In the rows, zero is written as 128.
One turn or mirror swaps these rows in pairs. Which row does each one swap with?
ruri: [103 158 122 169 136 145 134 128 154 134 151 135 108 164  94 139]
lunu: [103 148 111 135 149 141 123 131 127 113 140 171 129 158 127 146]
nobom: [ 97 164 119 148 121 135 120 142 162 137 141 147 105 144 119 132]
Pem: [104 162 121 166 134 144 127 127 158 124 146 137 107 162 100 142]
nuka: [100 167 110 151 119 142 124 139 159 130 142 142 105 143 120 126]
bebuz: [136 151 115 156 150 152 159 130 134 132 134 129  99 160 127 112]
lete: [103 165 131 167 170 135 141 125 140 150 141 145 134 161 126 135]
bez: [126 130 120 161 133 114 154 143 159 146 153 151 113 146 140 151]
Gimes: [133 132 118 150 133 144 151 122 116 148 125 158 104 139 147 128]
Gike: [109 145 110 178 134 134 134 120 136 135 138 154 138 148 137 170]
Sok: [128 140 106 167 122 149 144 113 147 109 119 141 103 151 115 141]
nof: [109 141 107 167 136 139 128 118 132 124 143 165 136 155 140 168]
Topo: [113 139 119 179 143 126 151 144 141 152 134 118 114 155 134 145]
nog: [122 129 101 154 136 133 169 115 152 122 135 150 107 158 144 126]
karun: [ 98 163  96 158 128 147 132 119 141 135 156 161 138 156 141 136]
Noz: [119 155 132 164 165 120 147 119 132 159 144 147 130 160 134 138]
dof: [107 151 114 129 152 142 117 130 133 120 141 173 124 160 127 145]
mig: [104 142 108 153 146 142 124 120 130 116 144 177 131 157 131 157]
Veku: [106 141 142 174 128 138 138 129 142 153 157 163 110 134 118 129]
Fon: [120 160 120 124 157 141 127 137 132 129 142 155 117 164 117 129]
sab: [129 133 122 160 129 121 150 152 158 148 150 142 106 143 138 151]
karig: [111 133 114 156 151 138 132 166 146 114 137 136 109 151 131 128]
Bava: [100 165 129 160 164 132 138 121 133 148 154 152 138 161 128 139]
Sopin: [123 133 101 165 123 150 146 112 134 111 116 148  97 147 132 137]
bebof: [136 156 117 163 152 155 159 134 140 137 138 128 103 163 120 112]
bon: [133 141 125 148 140 136 150 125 119 165 131 157 112 142 149 125]
koge: [130 133 106 161 127 153 150 114 125 119 115 158  98 143 143 138]
git: [130 166 116 151 151 150 140 131 135 128 134 127 103 169 113 112]
gokab: [115 155 117 125 155 142 123 136 138 122 137 161 117 166 120 128]
dited: [105 147 112 154 141 143 124 119 129 116 140 175 130 156 132 165]
Nuf: [131 130 114 154 127 147 153 119 114 139 125 160 104 134 142 128]
Migik: [121 143 123 185 139 128 152 139 144 150 135 122 114 148 138 154]
farom: [113 164  94 157 114 144 145 124 158 133 138 145 106 141 137 117]
dur: [126 130 107 162 127 151 149 116 122 125 117 155  99 141 143 130]
doka: [115 142 104 154 142 117 153 130 165 133 155 158 129 157 143 153]
pamu: [133 147 132 142 142 132 154 128 115 162 132 150 112 143 140 126]

Veku is swapped with karig
karun is swapped with nog
farom is swapped with doka

